Where one turn sends some rows of the set: a few examples, then the rows asked:
Meku: 20 18 3 27 15 -7 3 2 -46 28 -7 -14 -17 -19 47 2 -12 1 13 3 -7
gine: 44 -5 10 6 -24 -19 25 47 -22 16 12 9 -12 -13 -7 8 0 -28 -4 2 -25
moref: 3 -12 27 -33 -34 -15 5 16 11 -2 -41 -13 -15 -17 -3 10 -8 -7 -31 -4 -21
Ran: 18 4 -33 -26 16 2 28 -11 -3 20 -29 -34 -52 -3 10 33 -4 8 18 14 -5
zit: 10 3 -28 -22 -6 20 9 -9 -2 3 7 17 -5 34 28 26 -3 -16 -56 24 -8
zuze: 8 -9 31 -33 -26 -12 10 10 3 -3 -46 -20 -29 -22 -4 18 0 -8 -23 -6 -15
zoto: 7 -13 -29 -16 -14 19 13 -17 -5 -8 9 31 -5 21 40 30 0 -11 -41 32 -9
Gufu: -10 12 1 7 10 -5 22 9 26 6 -2 3 1 22 11 42 14 16 32 40 -14
naz: 27 15 -3 20 20 -15 -7 1 -32 30 -14 -28 -13 -12 49 10 -20 -6 0 6 1
papu: 25 19 -1 25 14 -10 0 -11 -49 21 -13 -18 -18 -8 40 -9 -5 -2 19 9 2
fak: -25 -17 -12 12 -11 -14 -8 20 16 -2 -8 -9 22 25 5 52 -6 -2 19 20 -6
zubaz: 25 -12 -36 11 -34 -14 0 9 -31 -17 -17 25 -5 14 -12 2 29 -18 8 16 26
deku: 13 -27 -21 29 -33 -19 -11 3 -34 -7 -8 27 -23 12 -16 16 22 -4 5 19 22
Nebap: 8 -32 -22 -8 -7 15 -3 -21 -1 2 -13 10 31 13 19 14 -27 -10 -42 28 -3
Lufab: 6 -23 -19 19 -2 -15 19 -16 -18 -1 -26 34 8 -3 -15 -5 14 -3 8 37 34
tepe: -27 6 6 -9 0 10 -14 11 -27 4 -29 6 3 -18 10 -39 6 17 -13 -11 -3
Tobus: 38 8 20 -8 -14 -18 20 30 -15 14 23 5 -18 -16 6 26 -6 -42 -11 4 -26
kala: -2 -1 -35 -9 -15 8 8 -18 -16 -13 11 29 -4 16 22 21 -9 -5 -55 28 -24
vetub: 19 10 -38 -31 8 6 30 -21 -13 18 -24 -24 -50 -7 22 35 -10 15 3 12 -3
rap: -14 1 1 -4 21 -8 7 3 25 -15 6 7 -4 4 4 55 9 18 17 38 -12
Riv: 25 -14 -30 19 -5 -16 9 -10 -11 2 -26 39 -3 -5 -6 -19 22 -6 12 26 26
fafis: -18 -9 2 7 -7 -8 -2 22 15 -6 -15 -20 14 27 0 38 -5 -4 34 34 -17
Sadez: 31 -10 9 -2 -19 -22 21 51 -21 14 18 0 -8 -17 -7 26 -5 -33 1 3 -30
tira: -1 9 -35 -24 17 23 36 35 -26 20 18 15 -16 -5 -25 1 -3 2 14 3 -22
Kaba: 4 -1 36 -30 -25 -17 7 22 16 -6 -42 -18 -21 -6 -7 14 3 -2 -18 -5 -13
barob: 12 24 7 20 23 -15 1 -8 -39 24 -10 -18 -12 -16 45 5 -6 9 18 10 4
lufig: 5 -28 -34 15 -29 -22 8 10 -32 -13 -18 33 -8 21 -3 18 33 -11 3 19 19
vuzef: 2 -21 -22 -14 7 15 -5 -16 6 9 -15 7 11 20 24 1 -29 -24 -49 29 -10
fot: -34 13 -7 -14 4 18 -9 16 -26 0 -28 -1 -3 -23 9 -32 5 13 -10 -16 -14
ler: -2 6 -52 -32 6 25 30 33 -27 12 7 9 -19 -14 -19 5 0 4 2 -14 -24
tos: 5 -6 15 -37 -43 -8 5 7 3 -13 -44 -10 -31 -16 -3 4 17 -4 -21 -4 -20
fil: -19 -19 -7 3 9 -13 -16 15 16 -15 -9 -20 11 10 0 55 0 10 14 28 -15
Lazi: -24 6 -3 8 9 -2 19 -1 27 0 7 14 2 7 15 44 4 4 25 43 2
gigep: 35 1 16 5 -18 -12 21 41 -32 19 19 3 -9 -20 -1 18 -10 -30 0 -4 -29
leva: 26 2 -27 -29 10 0 31 -12 -11 19 -37 -26 -53 -13 15 38 -7 14 4 3 -3
nukap: 32 2 -41 -32 6 5 31 -15 -8 14 -42 -19 -40 -13 2 18 -13 22 8 9 1
fifav: 19 -22 -14 32 -7 -15 4 -10 -19 5 -12 37 -16 -6 -20 1 6 7 9 33 31
lomur: -25 20 -1 -17 4 18 -17 8 -22 -3 -23 -3 4 -7 17 -36 0 9 -19 -14 -10
Geg: 7 -4 -57 -29 1 23 30 32 -34 15 15 11 -28 -7 -18 9 4 -2 6 -1 -18
sako: 9 1 -58 -31 8 26 30 33 -15 15 14 7 -20 -7 -13 2 -1 -6 -7 -1 -29
Sog: 0 -17 -37 1 -3 7 0 -19 -10 -2 -8 13 17 6 12 5 -34 -2 -53 32 -18
pefu: -36 9 -1 0 2 13 -17 30 -34 8 -22 -8 -1 -3 13 -29 13 13 -3 -9 -16

moref -> tepe
naz -> nukap
Where do these go?
Lazi -> zoto
fot -> Meku
fafis -> vuzef
gine -> Kaba
Sog -> fifav

